The rows of T fall into a few groups, and each row is roughly a mix of its group's hidden directions.
T, 101 rows:
[[ 15  -1 -24 -12   3  -3   9 -21   9   5]
 [  3  27  11 -10   9  16   0  11 -14   1]
 [ -7   0 -23  21 -14   6  -3 -12  13  -4]
 [  8  -1 -31  -5  -1  -9   4  -7   8 -18]
 [ -7 -24  12  -7  -7 -23   6  -2   7 -10]
 [ -1  -1  -2  -4   6 -13   1 -26 -26   2]
 [  3   0   3  -5   2  35  -3  -2  -8  17]
 [-23  24   1   7  -4   5  -9   7   9  14]
 [  7   0  29  -6   0  17  -2  12 -12  10]
 [ -6 -12  -1 -11 -11 -30  -6  -2   7 -14]
 [-11  -6  14  -4  -9  18 -19  15  14   2]
 [  3  11 -19   2  10 -30   5  -6  -1  -2]
 [-18  -5  -5  24 -14  -6  -9  -1  11 -15]
 [-19   9  19  -1 -13   1  -5   6 -10  22]
 [ 25 -18   1   1   3  14   0 -18  -8  -6]
 [ 10 -24 -11  10  -8  -9   1 -21  10  -2]
 [ 11  14  13  -3   3  17   9  15  -9  19]
 [  4  14   5  -4  -8  25   1   6   7  24]
 [ 11  15   4  16   9  18  15  -3 -17   7]
 [-29  14   2  -1   5   1  -4  11  -8 -18]
 [  8 -14 -24  -2  -6  -1   5 -26   5   0]
 [  1  14 -11  11  18  12   8  -4 -14  20]
 [-20  14 -23   5   9 -18  -2  -1  -4   0]
 [ -9  25  -9  -7   7 -14   6  -1 -21   1]
 [  4 -10  26   4  -6  22  -2  15  -8   1]
 [ 12 -27 -10  -5   6  -1  -7 -22  -2  -5]
 [-17  -6 -16  13  -1 -25  -1  -7   4 -12]
 [ -1   3 -26  -2  16 -21   9 -10  -1  -6]
 [-20  -8 -17  15  15  -6  -2  12  -1 -13]
 [ 20 -18   2  18   6   7   9 -14 -11  -5]
 [  7 -14  12  13  -3  18  14  -3  -2  22]
 [ 10  15   8 -12  12  21   1  10  -9  17]
 [-14  14  -7 -14  -9 -21  -6   8  18  -5]
 [-27  19  -5   0  -3  -4  -6  20   3  -4]
 [ 13 -29  -5  11 -10  -8   6 -13   6  -2]
 [-12  26   5 -12  14   9 -10   7  -6 -12]
 [ -4   8  19   3 -10  20  -2  23   7   8]
 [-16 -23  17  -3  -2   0  -5  -5  19  10]
 [ -5  15  13  -9   1  -1   5  28  -6  16]
 [  7 -26  -7   8  -4 -10   3 -24   4  -3]
 [  8   4  -7  -3   1  33  -2  -9  -4  16]
 [ 15   3 -25  11  -9  17  -6 -14  -2  -6]
 [  1  12 -13   9 -15  10   0 -27   6  10]
 [  2  24  -4   0   7  19  -7   7  -8 -20]
 [  5  17  -9  25  -6  16 -10  -9  -2   6]
 [ 29   4   6 -11  14   8   1  -8 -15  -5]
 [ 15  11  11 -13   5  25   0   8  -9  12]
 [ 10   7  17  -8   0 -19   2  20   3 -17]
 [  2  22  15 -10  10  15   2  10  -9  17]
 [  6 -17 -16   4  -7  -5   4 -29   1   6]
 [  9 -20   8 -12 -13  10  -6  13  20   3]
 [-21  21 -12  -4  16  -4 -11   4  -4 -11]
 [ -1  13 -17  -3   2 -24   2  -7   8 -21]
 [  1   9  -2  -8   3   0  -4  29  -1 -24]
 [  2  -9  30  -7 -13   9  -6  12  -9  -7]
 [ 18  -3  23 -10 -17   8  -5   0  -3 -15]
 [  4 -14 -16   3 -10 -21   5 -17  12 -13]
 [ -7  -7  15   0 -12 -21   2  18   3 -18]
 [  4  15  12  -4  10  22  -2   5 -10  23]
 [  1  -1 -20   6  -2 -28   2  -9   7 -14]
 [-12  19 -10   5  14   1   5   3  -8  25]
 [-22 -23  12 -14   2 -10   7   2   6   2]
 [ 12 -21  11  12 -12 -17   8   2   3 -15]
 [ 15  -8   5  11  -2   9  18   5  -8  25]
 [  8  -4 -19  12   0  -2   0 -17  -9 -25]
 [  7  -6  17   4   0  27   3  22  -1   2]
 [ 18 -22  -9   3   5  -6   1 -13   2 -21]
 [  4 -16 -16  13 -12  -7   3 -24   4  -8]
 [ 11 -26  -9   3   6 -17   4  -8   0 -18]
 [ -3  -8  11 -11  20   4 -15  15   6 -19]
 [-19   7  18   8   6  11   0  18 -17   7]
 [-11   5   6  -9   4   8 -18   1   8 -29]
 [ -9  19   0 -17   0  16  -2  15   4  19]
 [ -4  -7 -15  14 -12  20  -6 -19  12   2]
 [ -5 -18  21  -2  -8  16  -8  11  -3  17]
 [ 17  16   8  -6   7  -4   8 -13   7  24]
 [ -4  27 -15  17   9   7   8  -4   4  11]
 [  9  10  26 -17   4  15  -3  13  -2   5]
 [ -2   4  15  -2   4  21  -7  23   1 -18]
 [ -9  -9   1   6  -6 -31   2   2   9 -17]
 [  1  -1 -21  18 -13   3   4 -23  -1  -9]
 [  0  -6  -5   7 -12 -22   0   2  14 -25]
 [-12  27   5  -5  -1  19 -12  12   6  -1]
 [-16   0  31   9  -3  -3  -5  17   0   1]
 [-11  -2   3   0   6   6 -10   9   0 -34]
 [  6 -10 -26   5 -10  12  -2 -21   6  -5]
 [  4  -9 -27   5  -4 -11   3 -24   4  -5]
 [-19 -19   0   5 -12 -12  -4  10  20  -2]
 [  3 -13  29 -14 -10   7  -4   5   7 -12]
 [ 26  10  10   3  -6  23   6   0  -1  -9]
 [ 19 -24 -10   8 -10 -12   6 -15   3  -1]
 [ 15  21 -10  15   9   9  17  -8  -7   0]
 [ 19 -13 -16 -10 -11  13   3 -14  10 -10]
 [-23   8 -22  17  -2   2  -5  -1   5 -12]
 [-10   2  -4 -11  -3  14 -25   3  22  -4]
 [  1   2  19   3  -5  31 -10   8  -2   4]
 [-10  13  14  -4  -4  22  -6  14  -2  18]
 [ 14 -31   5  11   4  -3  10   0  -9  -9]
 [-10   9   5  -9  11 -17   0  27  -5 -13]
 [-22   7  -7  -6  -2 -20  -9  16   5 -15]
 [ -3 -14 -25  -4  -6  -7   1  -2   8 -25]]

One row of each group comes first, with its name. Which group is each row after those in?
[ 12  17 -23  13 -14  -2  10  -5 -10   3]	Z
[ 6  2  2 -8  1 29 -2  7  5 23]	L
[-15   2  12  20  -2  18 -10  -1 -13  15]	S

[-11 -23  19  10 -14 -13  -2  -1   0 -11]	S
[  0  -8  -5  13 -11 -23  -3   2   0 -26]	S
[ 18 -17  -1   3  -1   8  -3 -29   6  -5]	Z
[  4 -24  -3   2 -18   8   1 -21  13  -4]	S
[-20  13 -14  -5  -3 -17 -11   3   4 -19]	Z
[-10  15   2 -13  -5   1 -18  -3   8 -26]	Z
[ 29   3  -4  -2  -1 -17   7 -19  -4   6]	S
[ 11   5 -13  18  15   3   6 -21 -11 -11]	L
[-21  14  -6 -21   6  -4 -18   4   2  -9]	L
